0: [200 128 121 152 115 171 155 111 162 193 139 138 113 147 140 116 113 108
  67 154 108 134 112  51]
1: [104 118 135  77 134 145 135 119 106 118 123 149 115  79 107 149 111 156
 141 125 131 140 139 165]
2: [176 169  77 106  66 135 107 140 134 115 135 145 127 200  96 114  94  83
 133 141 116 110 134 164]
3: [154 104 227 179 196 125 114 162 128  88 102 103 180 130 106 187 135 181
 125 127 132 196  82 180]
4: [ 97  83 144 164 174  91 124 120 109 132 142 174 125 121  77  80 165  94
  97 108 163 142  97  84]
5: [141 104 212 202 160 215 130 135  68 119 110 119  94 179 180 126 156 199
 130 147 133 153  61 156]
6: [ 71  79 163 133 202 110 141 149  78 144 111 147 114  96 139 132 150 150
 138 126 146 161 118 122]
7: [186 178 160 126  78 162 153  86 154 141 155  73 149 138 191 108  90 130
 147 110 139  82 117 146]
8: [135  85 118 156 232 128 136 212 114 144  86 130  77 158  86 158 107 103
 166 141 116 255 131 125]
9: [135 102 205 186 195 126 105 170 120  89 109 110 162 147 116 186 136 188
 110 133 121 191  83 180]
10: [135 146  97 114  81 142 145 118 180 131 166 158 162 123 139 116  91 115
 155 129 136 161 138 132]
11: [147 191  50 108  47 142 122 114 158 137 149 146 168 158 147 118 108 120
 158 144 121  98 142 120]
12: [156 169  95  67  75 129 135  86 136 129 131 124 171 122 101 158  87 129
 139 128 112 120 162 134]
13: [ 89  96 151 178 177  83 113 134 122 143 132 171 142 106  75  83 169 112
  84 111 173 137  92 108]
14: [161 179  79 129  61 148 115 112 146 137 159 131 120 206 121 120 101  99
 140 143 130  96 141 165]
15: [131 149 129  96  64 144 167  91 152 148 164 101  98 107 192  81  69  93
 164 106 124 103 148 143]
16: [159  96 173 128 150 152 127 160 116 129 110 136  96 149 100 116 129 110
 106 152 108 147  95 163]
17: [113 174 106  79 132 129 136 124 144 144 135 138 162  90 145 161  72 108
 198  89 146 123 151 145]
18: [116  88  89 167 219 117 131 206 109 153  97 142  75 163  92 155 115 126
 140 147 112 245 129 121]
19: [117 113 112 101  94  98 116 129 182 151 161 200 200 110  97 137 114  99
  90 145 101 182 136 116]
20: [208 192  89 184 138 138 112 126 168 142 103  91 133 194  92 175  91 134
 123 126 127 119 136  76]

[109 101 133  75 155 132 128 119 105 104 111 137 121  84  87 159 104 147
 158 119 124 148 148 158] 1 6 17
[147 161 127  92  70 142 176  90 163 121 168  98 116 119 170  71  83  99
 174 106 141  98 155 141] 15 7 10
[ 79  86 125 139 160 179 122 139  79 142 125 193  79 122 156 121 162 139
 152 136 140 138 113 109] 6 1 16
[161 158 109  63  56 117 122 100 168 126 163 132 194 120 110 160  92 128
 131 118 102 109 159 150] 12 10 11
[ 87  78 163 176 182 140 116 135  59 104 113 141 121 106 148 134 203 197
 103 126 144 125 100 106] 6 13 5
[107 113 146  82 141 121 114 110 101 113  97 131 121  95  94 154 106 165
 158 128 120 149 141 157] 1 6 12
[121 119 152 124 123 176 116 167 103  99 121 131 111 147 157 116 124 109
 137 142  89 149  96 199] 16 1 2
[111 122 172 178 169 183 109 138  51 145 128 139 123 160 199 126 163 155
 115 131 135 113  62 101] 5 6 16
[ 74 110 125 160 163 138  99 189 128 115 131 146 109 111 182 117 168 128
 151 138 108 148  92 150] 6 16 1
[ 46  79 125 106 157 111 122 180  73 108  89 125  92 100 192 126 179 133
 121 153  83 131 120 158] 6 1 16
[134 148  96 132  81 154 146 113 179 142 152 148 133 116 144 131  89 124
 150 131 124 178 146 121] 10 11 12
[ 82  95 168 181 170 132 118 125  76 115 114 127 130 108 139 141 200 200
 113 132 147 116 103 105] 6 13 4
[ 71  65 169 105 173  89 133 173  78 124 129 134 136 105 146 134 152 110
 131 130 129 186 119 162] 6 1 16
[156  94 163 112 151 149 113 161 114 109 103 126  91 158  98 119 116 114
 104 157 102 154 104 176] 16 1 9
[ 63  88 170 175 177 141 122 121  79 106 115 130 128  96 158 141 208 195
 106 120 154 106  97  98] 6 13 4
[146 155 112 156  66 133 131 100 170 103 158 138 157 131 132 123 125 156
 142 131 130 141 143 135] 10 11 12
[122 122 120 136 134 106 125 147 136 103 114 130 105 153  92 103 133 107
 113 140 124 135 121 148] 16 1 2
[175 174 173 109  53 168 160  74 161 117 169  75 149 137 196  97  76 125
 152 112 139  79 137 162] 7 15 10
[199 143 142 140 108 191 131 112 159 196 144 135 114 134 148 125  96 118
  61 157 100 134 111  69] 0 16 20
